Each path below is one point turned by a fixed rotation once a step. After each direction that follows a path, write how fast that rotation turns it, in degrees each step (0 if it stays still).
Each turn is a multiple of 5 degrees from 10 to 175, or 0.
Each row of a path follows its step; steps can be skipped.
Rotation 1:
step 0: [ -6  28   6   5 -14 -33  13  -3  -6 -27   1  16  37 -22  14 -15   9   7
   3  -5  -3  19  20   5  15 -12  12  12 -36  -9  11  18  21  12  14   5
   2 -10 -11  12  -8 -27   5  -9 -23]
step 1: [-16  24 -26  33 -16  -9  15  16   7 -17 -12  -6   3  -4  34   8  22   2
  -7   8  -8  11  -6 -18  18   4  -6 -15 -14 -20  -1  11  13  -1  21   6
  28  -5   2  33 -34  11  10   9   1]
step 2: [ -9  -3 -13  23   5   4 -20   2  -1 -54 -18   7 -47   0 -23   6   1  -4
 -21   3 -11   2   3  -8   2  -1 -11  -5 -13 -13  -7   8  13  -5   7  27
  36  -4 -23  10  -9  10   6  -2 -10]
step 3: [-10   2  -1   9   6  -5   8  20 -31 -20 -18  13 -22   4 -29 -25   7  15
   5  -5 -20  -1  27 -16  20  -6 -26 -16  -5  26  26  -4 -10  -2  -1   3
   9 -12 -25  -4 -14 -28   7 -18 -20]
step 6: [ 17  -4  -3  13  -2 -25 -13  33 -10   3  -5  21 -25 -16  -2  -2  -1  12
 -46  -4  12  11  13   3 -17  -3 -13 -12  -5 -20  -4 -11  17 -34 -16   4
  23  -4  13  -7  -5 -22 -17  -6 -25]
step 7: [  1  24  -5   4 -14 -10   6  50 -21  12 -16  40 -37   2   0 -24  -4  22
  15  19   7  -7   5   3 -15  -2 -12  -2  12  -4  15  -3  13  10 -19  16
  -5   9  19  13   2   6   8  -3 -15]
step 8: [-22  30   6  15  -8 -12   0   5 -37   6 -19   6 -10  -1 -10   0 -40   6
  23  -4  -1   0  13   9 -18  20  13   6 -27   6 -16  -8  27  32 -13   7
  12 -13  14  20  17  -9  -4   7  -1]
step 9: [-11 -22 -13  34 -18 -13  24  17  -5  -5 -11  -1  14   6  -1 -10 -36   7
  -7 -10  12  18   6  10   3  18   0  -7 -37  -6  -7   4  24  11  27  -2
  -8 -13  29  -3 -15 -17 -17 -26  -1]
step 10: [ 10  -9 -12  -2   5 -20  20  20   1  -6  -3  -3 -25   2  29 -20 -17  -6
 -24  27  14  28  -3 -11 -11  -4  -6   1 -25 -29 -14 -11   0   7  29   9
   3 -19   6  11  -2   3  31 -18 -25]
Directions:
[ 0 -3  2  2 -9 -2  4 -6 -6  2  2 -5 13  0 -3  0  1 -3 -4 -4  1  8  5  5
 -2 -2  3 -7 -1 10  7  5  0  2  4  7 -4 -4  6 15  6  2 -1  6  2] => 85
[ 12   1   2  -7   1  -9   3  -8   4   2   9   8   3  -2  12  -6   5  -3
  -4  -4  -2   4  -4   2   0   3   1   1   2 -11   3   4   0  -2   8  -8
   6 -11   3  -1   1  -4   0   0   0] => 70
[ -9  -4  -3   1  -4   0   7  -1   7   0   5  -1  11  -6  12  -4  -7   1
   4  -3   0 -12  10   5   5   1   7  -3  -5   4  -3  -6   5   2  -3   1
  10   1  -1  -7   1   4   2  -1   0] => 85
[ -9   1   1  -4  -3   3   1  -1  10   2  -3   3 -14  -2   4  -3   0  -6
   7  -4   1   4  -5  -4   0   0   5  -5   4  -1 -11   5  -5   5  -3   5
   4  -3   3   8  10   7   7   7   4] => 120
[  3   3  -1  -7   6  -3   6  -3  -4  -6   6   7   2 -13  -5 -13   0  -1
   8   4   4   6   3 -10   2  -1  -7   1   0   4   2 -11   3  -1  -4   0
  -6   4  -1   2   3   5  -2   7  -1] => 95
Rotation 2:
step 0: [ 42  -8   8  20 -17  20   9   3   9 -18 -20  -6  16   1 -21  -2  19  -2
 -22  20  14  14  -8  10  13  31  17  40  11  22   8 -18  -4  -7  25   1
 -16 -19 -13   0  17  -6  -6   5  15]
step 1: [ -1 -17   2  -1 -44 -18  16 -13 -13 -20  15   9  13  15   2   1   7  27
  16 -14   7  12   3 -23   7  23 -26 -13   8   2 -11   3  26  13  10  26
 -21 -21 -18  11  37 -13  -2  -6   2]
step 2: [ 25 -35  -3  16 -24 -13 -32   8 -11  24  29  18 -10 -13  14  -4  12  33
 -16  13 -24  -4   3   5  -4   7  14  -9   9 -21  -3 -22   1  -6   2  15
 -28  25 -17  -1 -12  -4 -19   8   0]
step 3: [  5   0  12  18 -27 -16  -2  12 -12  34   3 -10   7  10  17 -10  17  -6
  14   8  21   1 -22   8   3  23  22  35  -5  28   2 -11  10  -9 -26  10
  -8  25  25  20  14   2  -3 -18  29]
step 5: [ 28   5   0  -1 -41  10   1  11  11 -13  10   2  -8  -1  -7 -38 -16 -16
 -13   2 -26   7 -16   3  13  -8 -18  -3  19 -22   1 -23   5 -14   9 -10
 -25  33   5 -17  25 -25  12 -14   9]
step 6: [  3   2  39   7 -17 -19  -3 -18  -8  -7 -14  34  -7  16 -12  -5  16  19
 -12  30  12  37 -17   5  16  22 -10 -15 -20   6   4 -12  19 -10  -8 -20
 -15  18  12  25 -12  -9  16   1   2]
step 7: [-23 -16  13   5  -6 -22 -34  -8  25  13  51 -16 -13  17  -4 -34  20  21
 -15   1  -2   4   6 -11   8  -4 -21 -16  -8  27  -8  -2  -5  -6  10  -7
   2  -1   2   7  12  23   0 -22  13]
step 8: [  2   7 -23  -9 -24 -14 -10  19  12  -2  17 -10   1 -16 -16   7   9  22
  -8  22 -16  21 -28  -4 -13 -20  14  25   1   5  10 -25   0  -1 -14 -21
   9  10   9 -14 -14 -18  -9 -54  -8]
step 10: [ 10 -19   5 -44 -23 -20   9   2  46  15   2  12  -9  10 -10 -13  18  29
  21 -10   6 -15   3 -16   6  11 -32 -17   2  -8   8  -9  16  20  16 -18
  -9 -12  10 -14   9 -15   4   1  -8]
Directions:
[  0   3  -3  -7   1   5   9   1   2  13  -4   1  -3   0   0  -1 -14  -3
   7   0  -3 -10  -8   2  -4   8   1   6   6   7   3  -7  -9   2   6  -1
   2   1   4  -1  -3   2   3  -7  -3] => 70
[  0   3  -2  -8   7  -1 -14   8  -2  -5   2   2  -9   0   6  -3   1   0
   0  -8   1  -1  -3  -6 -10   3  -3  -5   2  -1  -1  -1  -4   7   8  -6
 -12  -1   1  -6   2   3  -9   1   5] => 130
[  1 -14  -8  -3   5  -2  -5   1   2   2   0  -6   0   6   1   1   3  -1
   2  -3  -4   3  -6   3   3  -2   7   6  -4  10   9   4   7  -2   1  -9
   5   3   3   3   0  15   1   5   6] => 90
[  1  -9   3  -2   1  -1  -5   7   2  12  -7  -4   4  -5   4  -1   2   1
  15   2   2  -2   5   4  -4   0   4   4   6 -13  -3   4   9   2  -6   1
  -8  -7  -5   1   2  -1   3  -2   3] => 45
Rotation 3:
step 0: [ -2   2 -14  18   5  27  12 -20 -36   5 -10 -15 -17   0 -41  12  -8  -1
   3  -2  10  -4  -7 -25   1 -18  14 -31  22   6 -13   3 -14  11  13 -17
  16   8 -24 -13  32  -1   3 -15  18]
step 1: [ -6 -16  15  26   7   8  14  25  11   6   3  -3  -5  -3 -39  11   5   4
   3  -1  15   5  -4  -8   8   2  38 -16 -10 -22 -12 -18  27   0   7  17
  32 -21 -12 -12   4   0  34  -7  32]
step 2: [  7 -11  -6   5  14  17  28  10  26  -8   5 -24 -19 -24 -13   2 -38 -28
   4  12   1  17   7   9 -18 -22   1  -3   2   0   4  19  -9  13   7  -9
  35 -22  11   2  -7  24  30 -11  14]
step 3: [-12 -16 -31  -8 -11  -2  -6 -10   7   2  23 -18   7 -16 -19  -9  -8 -17
   9  13  -9  23 -13 -12  11   4   9  10  28  -2 -24  11  25 -40   6   2
   5 -29  10  -5  10  38  22 -13  -6]
step 4: [ -2 -15   4  33 -18 -24  11   1 -17 -16  15   1  16  20 -16   2 -20 -20
 -14  31 -21  18   3 -23 -30  -8   0  -6  30   2 -19  16 -15  -5  13  15
   8  -9  -1 -27  11  13   4  20  -2]
step 5: [  5 -38   1   8  -2 -24   2  13 -33 -32  -6 -16  14  -9 -23  25  -2   7
  13  -1 -12   2  26 -14  15 -19   9  -5  -5   6  -4   1   5 -23  22 -10
   8  13  28 -24  20   8   0  -8  24]
step 6: [-11   3  11  15 -11   6 -16  16  -7 -11 -18 -19  35  -6 -33 -11 -11 -39
  -1  10   3  11  20 -10  26 -16  20 -17  -7   9  31   9   2  15   0  20
  -6  11  14 -12   0   5  35   0   9]
step 7: [ 11 -16 -12 -19  -4   0  15  10  -4  -9  -4 -24  -5   6  -6 -23 -30 -25
 -34  11  12  19   5  -8  19   9   8  -4   4  11  34 -13  13 -10  30   0
   8 -26  20   1  28 -27  11 -15   4]
step 9: [-10 -26  -9   9 -14 -20   6  33 -35  -3   3  -9 -10 -18 -18 -18 -19  18
 -38   1  -2   3 -18  -2  -9 -11  18   3   1   0 -24 -29   3  13 -10  -7
 -10 -21   7  -8  -1   4  21  25  21]
Directions:
[ -6 -12   5   3   3  -4  -8  11   7  -1  -5   2  -8  -6  -6   5  -5   7
   5 -10   3   0   7   2  -2  -1   4  -5  -4  -3   5   3  -2   5  -4  -3
  -4   1   6   1  -4   4   3   7  -3] => 90
[ -5  -5  -9  -2   2   0  -7   3   8  -1  -1   2  -1   1   0  -6  -7  -2
   0  -4   1   5 -11   5   3   4 -12   1   9   4   6   6  -4  -7   8   8
   3  -5  -3   9   0  -1   0   0  -9] => 80
[  8   1  -1   2 -10   7 -11   1  -7   8  -3   2   0  -9  -1   4   8  -3
   6  -6  -1   3  -6   0   4   1  11   4   1   4  -2  13   2  -4  -4   9
  -2  -4  -1  -1  -2  -2  -1   2   2] => 140
[ -7  -4   1   1   0  -3   3  -6  -4 -11 -14  -2   7   3   1   1  12   2
   0   0   3  -5   6  -3  -5   8  -3  10   7   4   1   9  -3  -2   5  -1
  -5   2   1  -7  -3   3   5   2  -2] => 55
[  1 -10  -3  -1   4  -1  -1   1  -4  -1   2   3   1   2   1  -1   5   8
   0   2   3   2   1   4   3  10   9  -2  -3   2  -2 -13   7 -12   8   0
  -5  -6   6   7  -8   5  -5 -10   4] => 170
[  5   2  -5   8   5  -4  -6   3  -2   6  -1  -3  15   3   3   7   7   0
  -2  -7   5  -5   3  -7   3 -10   1 -12   4  -2   9  -4  -7  -3   6  -1
   3   3  -1   2   2  -2  -3  -1  -2] => 60
[-9 -1  6 -7 -1 -5 -4 -7  2 -3  3  0  6  0  3  0 -1 -1  9 -6  1 -7 -7 -5
 10  4  1 -8  5 -5 -3 -5  7  4 -7 12  0  3 -3 -5 -2  7  6 -4 -1] => 145
[ -5  -6   3   8   0   6   7   0   7  10  -3   5   2  -1  -1   1  -3  -5
   9   5  -3  -3   2   2   1   6   4  -1  15  -4  -2   3   1  -7  -2 -10
  11   7  -3   2   0   0  -3  -2   7] => 20
